In the rows, 128 means zero.
The rows below come in pairs that one turn or mirror swaps. Which row does each named row swap with?
Feruz: [101 126 119 127 142 103 110 115 150 144 109 149]
Tam: [114  95 122 136 115  87 115 122 118 121 121 136]
sopub: [153 140 113 119 125 135 127 119  92 115 146 100]
gek: [163 140 115 122 114 136 143 130 123  93 145 113]
geduf: [144 109 103 120 143 126 111 113 134 150 147 130]
sek: [145 138 121 109 112 113 123 137 103  94 133  96]
Gezo: [128 152 160 126 137 147 124 147 121 111 140 158]
pepan: [125 111 126 112 156 133 121 131 131 163 126 121]
mikot: [126 110 132 129 136  95 130 154 120 114 114 166]
vog: [115 114 126 117 104 100 125 120 118  86 106 128]
nevol: [154 146 132 126 105 129 133 142 113  85 143 121]
dav: [100 126 136 117 143 157 142 139 131 131 101 137]
bivov: [137 124 123 125 138 123 151 159 131 120 149 169]
Zin: [123 146 147 146 144 132 150 157 139 134 133 141]
voga: [141 107 103 119 141 138 127 107 148 152 133 133]
vif: [159 144 111 117 128 136 130 136 115 104 159 110]
Tekur: [116 142 113 133  93 103  98 109 132 117 118 123]
natun: [111 149 112 115 102 152 104 115 106 127 109 144]
bup: [118 170 135 129 122 121 136 148 126  85 125 128]
Pegi: [122 150  89 109  97 133  99 113 122 121 126 143]
Kuza: [124 110 119 120 138 138 108 111 143 162 128 145]
nef: [108 153 132 129 129 165 138 150 111 124 116 119]
reru: [126 145 124 141 103 103 122 134 105  83 137 127]
dopi: [131 109 144 133 128 108 143 148 109 112 133 170]
rus: [111 159 108 111 113 149 103 136 110 119  95 137]
kosa: [ 99 131 121 142 150 144 119 129 136 159 123 150]
lozam: [118 129 134 118 112 112  79 105 125 117 127 158]
mapa: [146 106 117 125 152 122 128 116 108 151 145 123]

Tekur swaps with Zin
dopi swaps with natun
gek swaps with voga
mikot swaps with rus
mapa swaps with sopub

The rows below come in pairs that one turn or mirror swaps. Which row does each named row swap with?
W: [123 119 143 140 127 162 116 126 139 128 119 134 139 115 124 105 136 112
 123 135 109 109 136 142 102 108 139 118  86  89 127 172 163 121 134 116
 131 154 108 103 122  88 143 160]
N: [131 127 132 133 123 148 141  96 131 161 149 108 120 106 100 110 138 145
 122 126 113 169 119 162 152 110 116 160  90 143 139 142 136 115 111 136
 129 128 122 147 121 117 116 118]
X: [122 135 143 143 129 142 133  98 138 158 143 150 106 106  90 106 138 109
 104 116 113 105 139 133 144  97 126 145  82 138 131 159 121 118 134 131
 107 130  68 111 112  93 124 104]
G: [109  85 152 128 162 127 108 105 105 119 179 120 151 129 102 173 111 120
 163 125 126 140 103 117 137 111 109 147 111 116 143 116 134  95 120 128
 161 131  97 129 153 130  92 124]
M: [146 134 131 118 116 125 131 128 121 141 150 108 117 125 101 134 129 163
 127 114 116 175 100 165 137 123 136 126  99 140 131 130 161 154 109 132
 117 150 124 139 129 103 120 133]
Y: [103 114 163 140 130 179 116 117 136 128 140 132 134 118 125 124 117 122
 132 146 108 123 126 151 111  92 140 128  96  88 130 165 155 117 116 125
 148 135 126 113 132 120 141 176]
V: [105 122 153 137 134 147 133 111 150 150 136 123 121 129 139 139 112 139
 116 134  88 135 114 139 134  86 133 100 108 100 135 144 156 130 101 127
 169 123 110 144 147 147 147 162]
A: [122 141 123 142 128 138 126 105 132 128 122 150 120 103 118 110 166 101
 112 125 109 107 136 147 115 129 141 137  83 104 137 138 130 121 152 111
 108 144  64  94 110  84 114 121]
C: [133 111 129 128 145 135 131  88 110 146 160 109 129 110  91 129 135 120
 130 118 123 147 120 140 153 123 112 178  92 142 146 127 112  96 130 138
 123 128 104 124 105 114  90  98]
Z: [111 127 145 130 145 120 133 110 144 143 129 136 116 139 151 159 110 121
 102 120  80 105 114 113 130  98 143  80 112  91 136 128 141 135 118 125
 164 123  73 123 138 146 136 149]
R: [149 105 126 115 136 114 112 144 110 130 151  97 146 137  98 143 122 151
 144 111 123 160 100 144 122 126 123 120 103 129 132 135 175 144 115 130
 130 166 128 136 138  94 115 133]
E: [128 158 130 138 118 119 141  96 149 140 119 156 104 110 131 123 152 119
  99 115  98 120 126 130 135 123 149  99  94 109 133 127 129 131 142 110
 120 134  46 108 125 102 120 118]
P: [115  92 136 121 164 101 102 133 100 111 167 115 148 146 112 186 115 128
 154 116 114 132  92 126 118 120 120 119 116 110 142 106 156 132 119 125
 159 147  96 129 157 125 101 136]
S: [129 131 131 137 141 109 115 110 117 110 132 159 124 114 113 123 169 102
 133 119 113 111 126 123 117 133 126 125  90 104 133 112 124 120 160 102
 126 154  48 100 137  85  98 119]
H: [137 117 125 129 163 125 151  96 111 140 138 112 112 125  98 139 130 110
 106 108 115 119 120 123 134 129 116 162  91 128 149 127 117 109 155 139
 113 129  91 102  74 112  93 105]
Q: [112  98 157 126 158 107 113 127 120 144 172 127 127 148 100 176  89 132
 132 108 110 114 102 107 142  82 117 107 114 130 133 131 150 137 104 139
 158 130  86 140 158 134 124 128]
U: [122 101 142 127 161  97  99 123 100 100 157 142 141 136 110 162 140 111
 156 118 118 119 106 109 116 123 113 119 108 102 135  98 137 120 142 109
 155 154  66 115 161 107  91 131]
K: [116 108 142 127 174 110 142 116 120 130 133 118 116 154 133 177  98 113
 103 110  94  94 105  99 119 109 128 103 112  96 145 121 139 130 139 133
 155 124  85 109 107 145 118 144]

C swaps with Z
H swaps with K
W swaps with R

The rows below come in pairs that one turn or mirror swaps. Which row does each named row swap with?
Nit: [114 130 135 104 141 119 129  87 150 131 177 131 167  64  95 120 160 161
 140 133 120 126  81 103 136 166 121 106 162 113 144 142 147 102 190 180
 136 152 130 103 119 158 173 145 140 154 151]
tuz: [ 88 125 100 126 104 124 160 121 144 135 150 121 149  68  81 110 135 163
 141 154 149 119  86 113 148 175 127  94 192 118 140 157 115 120 142 151
 118 141 155 124 139 149 187 131 135 155 134]
Komit: [123 118 131 119 107 128 119 106 132 155 184 117 161  78 100  89 115 108
 142 123 155 105  79  95 134 175  90  75 165 125 144 133 141 136 166 180
  82 125 162 133 116 129 170 134 146 167 130]
Vul: [125 156 144 121 155  96 147 133 163 139 150 129 152  84  92 116 178 173
 131 130 147 105 110 105 143 142 135 119 138 108 123 150 123 108 199 151
 166 151 110 121 118 197 158 172 136 171 174]
les: [162 125 138 116 109 134 154 125 130 122 153 101 163  97 117 144 117 169
 139 118 128 128  88  89 127 139  89 112 183  97 146 120 140  78 161 181
 101 128 153 138 111 168 162 126 147 186 144]
zofis: [150 162 132 144 125  98 152 159 148 138 130 103 133 119 105 104 142 174
 121 122 148 105 122 100 150 127 122 122 141  97 115 133  99 100 169 163
 128 150 125 174 114 204 144 163 144 182 169]
Tipa: [120 118 127 117 106 136 117 103 126 156 182 123 160  81 100  94 120 109
 145 129 148 110  82  91 128 176  90  75 166 125 146 136 141 131 161 181
  88 126 155 127 113 133 170 134 147 174 130]
mader: [143 165 145 121 125 109 150 180 152 163 112 112 144 113  99 125 141 146
 134 112 183  75 121 103 127 122 105 110 146 119 111 139  99 125 165 127
 130 122 115 139 104 181 158 168 132 198 159]
Kiku: [133 161 147 140 128  99 141 181 148 172 135 113 130 109  93  91 146 126
 136 123 185  74 127  97 144 141 111 100 131 119 114 146 103 137 173 140
 134 133 122 155 108 191 147 181 140 201 163]
kab: [120 119 135 118 109 127 122 118 124 158 174 117 166  81  98  95 117 100
 149 132 168  94  78  90 131 172  84  66 169 132 145 138 145 142 172 172
  87 121 156 118 120 140 172 142 141 177 132]
fudo: [ 98 146 115 139 114 102 170 162 154 143 124 118 136  82  80 107 151 172
 134 154 169 101 114 112 156 154 137 106 175 117 121 167  92 124 152 130
 144 146 138 139 142 184 175 153 130 170 154]
Dasar: [134 128 126  97 120 118 120  93 145 136 160 123 168  66  89 111 148 144
 157 123 139 122  72  95 132 180  90  88 173 113 159 138 155  95 173 192
 111 145 150 109 122 150 170 122 137 169 136]
pesiz: [133 152 151 143 127  98 139 182 144 171 132 110 145 104  98  92 135 116
 137 123 200  68 117  93 139 141  99  84 140 133 120 149 115 144 185 139
 125 123 126 139 113 189 154 181 136 195 159]
muz: [170 149 148 126 120 116 166 166 144 128 131  94 152 113 115 143 129 177
 134 115 147 106 109  91 132 118 100 127 164  92 128 125 122  80 167 164
 125 128 132 151 108 201 147 150 146 198 159]
mubo: [123 109 140 124 112 148 146 111 131 150 178 127 145  84 118 115 125 165
 119 135 143 130  56 116 132 169 121 100 172 124 128 138 139 137 165 185
  94 149 124 125 111 132 154 136 132 148 124]
Moz: [141 127 112 127 105 129 133  91 131 123 172 110 159  91 109 108 123 160
 132 127 118 131  80 100 139 160 103 101 170 104 144 123 132  92 157 197
  90 145 154 156 119 154 163 127 151 159 141]
vorek: [146 170 148 124 139  82 142 165 165 149 119 118 141  92  89 110 172 163
 143 119 175  92 117  99 145 142 112 109 143 111 125 149 118  99 187 151
 157 149 114 131 118 209 150 164 134 194 164]
san: [133 145 158 145 128 118 164 169 149 165 137 121 120 107 114 111 146 184
 107 130 171 104  91 122 142 138 137 117 146 121 102 149 109 142 178 151
 132 154  93 147 109 183 136 171 127 171 147]
Tasik: [136 157 149 142 126  94 140 178 156 172 138 110 133 109  93  89 141 125
 131 118 189  74 123  98 146 139 108  96 129 121 111 144 102 142 178 141
 128 131 127 157 113 187 148 176 140 191 160]
perop: [133 126 127  97 109 142 129 111 131 144 157 118 169  82 107 130 120 128
 146 121 145 107  77  98 115 158  85  89 179 125 144 129 138 118 152 167
  84 118 148 115 107 120 178 125 136 171 128]

vorek swaps with Dasar
san swaps with mubo
Vul swaps with Nit
muz swaps with les

The rows below come in pairs that one turn or mirror swaps. Which row does each named row swap with?
benul: [123 125 177 177 157 112 133 140 112 153 140 154 130 123 130 123 148 144
 119 123 122  95 144 122 119  89 131 105 137 122  90 147 139 107 156 115
 113 145 137 141 163 177 146 125 188 130 140]
sifit: [146  74 154 138 158 101 123 126 127 152 136 116 152 117 137 124 167 139
  84 156 121 123 115  71 134  86 123 162 130 127 104 174 147 115  81 136
 157 168 128 121 148 144 147 119 134 128 126]
pokon: [ 91 138 161 162 151 123 138 110 137 137 122 138 147 140 115 121 121 159
 105 139 144 119 118  98 122  83 111 125 153 145  68 141 152 108 138 114
 126 143 133 120 147 164 133 147 201 142 149]
nonem: [126 141 173 175 161 115 154 132 118 152 123 136 134 121 123 114 142 149
 131 137 129 119 145 128 116  75 122 127 145 142 103 129 144 109 151 105
 125 152 120 149 149 174 123 141 201 149 136]
Fep: [ 72 144 149 137 150 134 105  99 132 127 132 135 162 159 137 119 114 144
  97 147 146 137 107  88 138 102  84 147 156 120  95 144 142 109 112 137
 136 152 117  88 126 137 141 149 184 112 142]
dumu: [145 109 157 138 156 101 113 140 134 139 138 114 139 138 132 123 176 126
  99 155 137 126 112  74 153 100  98 182 151  98 107 186 142  88  94 109
 146 169 131 115 153 159 155 139 141 146 117]
Bubi: [ 96 114 143 145 130 106 133 148 117 142 148 137 146 108 158 140 143 100
 125 136 122 122 140  67 113 129 149 125 127 130 119 134 150  94 106 150
 145 141 113 135 100 165  89 132 154 118 120]
fipup: [148  85 169 129 146  98  99 130 113 144 142 139 128 141 119 123 167 126
  85 156 103 116 140  70 142 100  99 160 148 128 114 161 145 103  95 109
 141 152 137 105 163 153 152 116 136 143 113]
vimu: [134 119 148 162 129 119  91 156  96 167 147 137 147 157 145 119 136 108
 161 139 122 132 120 115 135 141 141 124 117 116 130 177 131 108 100 117
 105 150  84 150 117 159 137 118 162 140 145]
Big: [104 133 157 154 159 100 135 122 111 130 131 122 146 128 118 139 131 177
 118 123 136 118 118 119 126 115 119 102 135 127  88 159 151 123 148 113
 128 144 134 133 170 169 132 123 195 138 129]
nol: [ 76 138 126 115 142 125  99 124 107 129 129 118 161 139 127 128 119 167
 102 122 135 133 106 109 148 125  80 144 147 109 123 148 142 115 106 137
 153 141 113 105 125 130 133 136 166 106 110]
lif: [129 111 166 162 151 128  86 154 102 160 147 147 147 159 142 129 139 107
 140 131 119 126 116  87 154 134 147 130 127 121 114 172 146 118 110 125
  98 142  74 151 122 152 145 120 172 153 143]
guzu: [ 90 134 139 132 133 132  86 121 117 164 134 147 162 135 149 127 138 129
  98 143 118 119  88  99 155 130  92 160 144 105 121 148 120  81  87 152
 122 119  93  95 104 151 144 119 158 116 127]
guba: [121 130 189 181 149 126 145 138 118 144 127 144 141 148 133 111 150 152
 139 109 119 110 133 112 120  97 124 120 140 141  92 140 138 115 152 107
 111 158 116 140 153 174 142 132 193 155 121]
degi: [136 107 165 152 147 128  96 159  99 157 150 136 140 148 144 137 128 106
 166 135 126 120 126 106 141 135 149 126 122 116 118 169 137 119 104 124
  87 152  83 139 130 165 153 123 157 138 143]
nebo: [144 139 169 134 145 121 143 147 117 128 125 122 111 148 132 111 150 120
 129 165 159 131 105 114 117 102  87 170 155 105 126 178 124  69 136 102
 117 134 122 128 141 170 116 123 163 156 110]
kub: [133  88 161 141 144 109 105 127 129 160 137 128 155 128 149 122 178 135
  82 139 114 117 120  76 163  77 121 161 136 126 103 171 163 118  92 111
 153 162 139 117 138 158 162 127 141 133 134]
nitiv: [ 97 123 150 143 160 130  85 128 116 145 130 149 175 131 140 127 139 128
  92 148 134 149  96  84 150 118  79 160 146 106 125 156 131 112  83 160
 130 149 114  86 112 128 136 129 152 108 136]
Kuge: [150  84 127 141 123 129 123 153 110 167 115 106 143 115 130 135 146 123
 153 141 143 120 124 126 130  91 136 134 138 120 129 123 120  88  74 128
 134 153 123 106 115 156 125 127 155  88 127]
mosu: [101 115 151 151 140 102 120 140  99 155 140 152 152 109 171 141 144 103
 124 137 148 110 148  88 111 121 140 133 137 110 114 144 161  90 115 140
 136 132 115 138 102 178 100 158 138 109 121]
bosu: [147  92 156 140 145 140 107 140 155 139 162 127 122 136 127 115 148 132
 131 147  89 119 107 117 137  97 136 131 126 111 123 143 138 111 108 163
 134 151 105 121 121 128 114  92 203 131 134]
mokan: [122 142 173 140 124 130 132 152  97 144 148 146 104 161 160 115 138 123
 132 142 153 130 122 126 117 106  94 146 143 113 156 170 131  71 141 120
 119 122 103 136 128 162 104 132 182 148 127]
nok: [ 99 108 144 133 137 134  98 125  99 132 142 127 167 133 123 118 116 130
  99 147 126 135 119 108 140 119  72 177 138 108 129 131 140 106  86 162
 142 143 106  88  99 137 130 122 152 106 125]
lemut: [140  80 146 152 163 107 113 139 133 148 139 120 151 121 139 138 175 132
  75 140 122 127 115  63 152  95 116 153 139 125  95 167 143 130  93 135
 151 162 136  98 149 152 155 118 151 134 127]
zape: [ 99 104 142 147 145 123 102 101 116 139 119 133 176 125 137 127 139 139
  99 140 140 130  98 103 143 123  80 164 146 117 131 140 129  91  89 147
 131 145 102  68 111 130 135 133 146  99 123]
nagip: [128 121 170 145 143 138 145 133 101 115 137 141 115 161 147 111 125 120
 134 153 157 133 120 135 101  90  84 141 146 118 151 168 123  86 144 128
 117 120 108 118 117 167 100 130 166 144 132]
vuf: [148  94 133 151 131 125 138 134 109 164 114 103 148 109 141 128 146 130
 142 157 143 125 127 118 117  75 124 118 140 117 129 124 115  83  85 134
 145 152 119 101 117 156 104 138 163  87 116]
deko: [139 125 189 132 126 120 121 141  93 124 137 144 110 163 126 116 143 126
 117 159 140 119 141 119 103 104  78 141 168 117 147 154 131  69 129 115
 123 126 121 119 144 169 107 119 144 140 114]
fozi: [120 157 174 147 127 139 135 143 100 126 137 132 111 142 149 116 130 128
 129 148 156 125 128 139 111  97  93 146 161 116 145 158 135  80 151 115
 123 124  86 127 113 163 107 133 169 143 123]
Bog: [122 109 158 138 147 135 111 143 158 142 159 129 127 124 136 128 150 127
 116 147  94 105 121 107 127 112 163 110 138 115 140 148 138  87 109 162
 135 149  92 128 120 134 107 106 195 123 138]
bon: [132 117 162 182 156 104 159 123 116 131 132 124 142 138 120 119 147 155
 140 129 120 119 146 111 103  88 137 123 139 124  84 132 120 101 129 133
 143 162 111 142 152 197 133 129 186 142 133]
Lifel: [117 120 170 177 145 128 150 136 122 150 110 137 130 148 112 120 148 142
 120 118 138 105 131 130 118 103 110 108 133 148 102 168 138 134 147 102
 122 147 118 126 151 169 129 132 203 153 146]
rav: [151  82 116 149 136 121 123 149 111 181 112 105 157 119 133 119 149 128
 141 152 129 120 126 126 115  99 142 123 127 119 131 148 113  96  71 128
 140 156 122 116 120 160 122 131 160 101 121]
zede: [ 88 123 145 137 130 132 103 107 110 143 108 126 169 137 139 121 144 125
  95 143 144 129 116 106 141 122  76 152 135 122 126 166 138 130  88 128
 152 161 100  74 111 133 139 136 149  95 133]

nebo swaps with dumu
guba swaps with zape
bon swaps with guzu
kub swaps with nagip
vuf swaps with lif
fipup swaps with deko
vimu swaps with rav

